Rotation paths and how fast each direction turns (deg/step)
Each turn is a multiple of 5 degrees from 10 to 175, or 0.
Each row of a path follows its step; steps can be skipped.
path 1
step 0: [-36  -6  24 -12 -37 -10  14  31 -22  -8   7 -36  -2  18   7 -31   5 -35
 -21  -4 -23   2  40 -21   1  18  20  -2  20 -37  42 -15  21  28 -24  25
  23 -15  -2   9 -35  14  -2  33   5  35  29]
step 1: [-38  -5  27  -7  -8  10 -16  -8  16 -43  -1 -24  21 -31  16  17   5 -24
  -3 -40  -1  10 -34 -37  23  19  39 -45  34 -25  28  17   1 -14  -7  20
   4 -30 -38   0 -10  23 -34  23  -4  -1  10]
step 3: [-31  24  -7  -9 -22 -14 -12 -42  26   8  42  21  -5  23   7   1  17 -24
   6 -16  10  45   8 -39  -6   5  14   4  29  -6   0  -2  43  -8 -43   3
  -2  18  37 -11  -4  17  30  42  24 -31  36]
step 4: [-49 -11   6  -7  -1 -14  11  -3 -23  -9  22 -34 -45  24  22 -30 -44 -17
 -31   9 -10  -2  41 -43  18  16  19 -18  20   4   8   6  55 -32  -7  10
  12  -2   3  -5 -46  -1 -13  14  19  -9  12]
step 6: [-28   2  18   2  19 -16 -19 -10  -2 -16  20 -19  11 -10  17  10  26  -4
 -13 -53  10  33  12  15   9   7  33 -14  65 -28  31 -21 -22 -12 -35  18
  -2 -11 -13  52  -6 -29 -21  11  -4   7  34]
step 10: [-27   2   8  -4   4 -18 -12 -36  33 -13  19 -20  19  50  11 -21   8  -2
 -32 -26  22  41   0  -2  -3   3  41 -28  27 -17  12  -7  33   9  -7  29
  18  27  18  31 -42 -31 -32  21 -31 -20  14]
step 11: [-23  24  -3 -31  -1 -19   2 -25 -21 -30  -5 -43 -16 -12  14 -33  11 -18
 -12 -44 -25   5  20   9  -7  -8  23  -4  28 -14  25  -4 -10 -31 -32  29
  -2 -39  22   3 -37 -21  20  37  29 -27  38]
step 12: [-48  -6  -1 -30 -34   1 -24  22 -12  -3   9  10  -8  -9  26  26  35 -60
  -8  -8   1  10  20 -38  11   6   4   0  23 -19  37 -16  11  -5  -5  21
   8 -26   4   9 -14  23 -29  35  31  48  19]
step 13: [-51 -16   5   1 -11  -2  10  13  -6  -7  29 -16  26 -24   2  18 -33 -18
   7 -22   2  38 -20 -35  29  14  41 -28  68  -4   8  33  29   8 -16 -21
   0 -28 -12  20  24  14 -12  12   3 -13  15]
step 14: [-17  34  19  12 -51 -49   9 -33   7  19  30 -17  -2   7   5 -23  -5 -27
  -8  -7  31  34 -15 -32  18   7  53   9  24  -4   2  10   7   6 -35  33
   0  33 -20  20 -33   4   5   6 -25 -11  -5]
step 15: [-38  -4  10   7   4  -6  -1 -37  29 -50  25 -12 -21  11   3 -16  16 -10
 -40 -33   4  16 -12 -14 -22   7  -2  -7   6  14   8  -8  40 -37 -53  20
  -7  15  18  -8 -36   2   6  47  19 -32  35]
Speeds:
[ -2   7  19  -1   5   3  -2   0 -19  -9   8   3  -3   5 -10   1  -5  -2
   0   0  -2   7  -7   6  -1  -1   8 -15  -5   3  -5  -2  -2   6   1   9
  11   5  -8  -1   7   1  -1   2  -5   0 -11]
85
[  6   8 -14  16   2   2  15   2   6  -2   4   4  -2   4   1  -9  -3  -2
  -1  -3   4  -5  -5   6   4  -2  -2 -12   3   6  16   4  -6   4  -1   7
  12   3  -9  -1  -4   9  -6  -3  -4   1  10]
80
[  9  16   4   6   4   7   5   3  -1  -2   1  -7   0  -5   6  -4   5  -3
 -15   3 -12   7  11   0  10   2  -7   2 -10  -3   0  -9   8   4  -3   9
  -8   0   2  -4  -5  10   8   4   9 -11  -3]
95
[ -3   8  -7   4  -1  -6  -2  -1   5   3  16   6  -3 -11  -7  -2  -3  -3
   0  11  11   4   2  -6   0   2   3  -2   3   9 -10   7   2   0  -4   4
 -20  -3   1 -10  12   9  -3  -2  -9   1  -2]
65
[  1   4   4   9  -1 -12  -8   3  -1   8   7   3  -3   6   5   1   6  -4
  -4  14   6  -2  12   4   6   3   0  -1   3  -6   1 -14   2  -3   2  -2
   1   5  -6   8 -10  -8 -18  -9   0   8 -10]
175
[  3   4 -12   6 -15  -7  -4 -10 -15  -2   1  -4   2  -5  -6  -4   7  -9
  -1  -3   3   0  -4   9   3  -2   9   8 -10   1  -2  10  -2   1   8   1
   1 -11  -4  -1  -9  -8   7 -10   6  -9  -5]
120
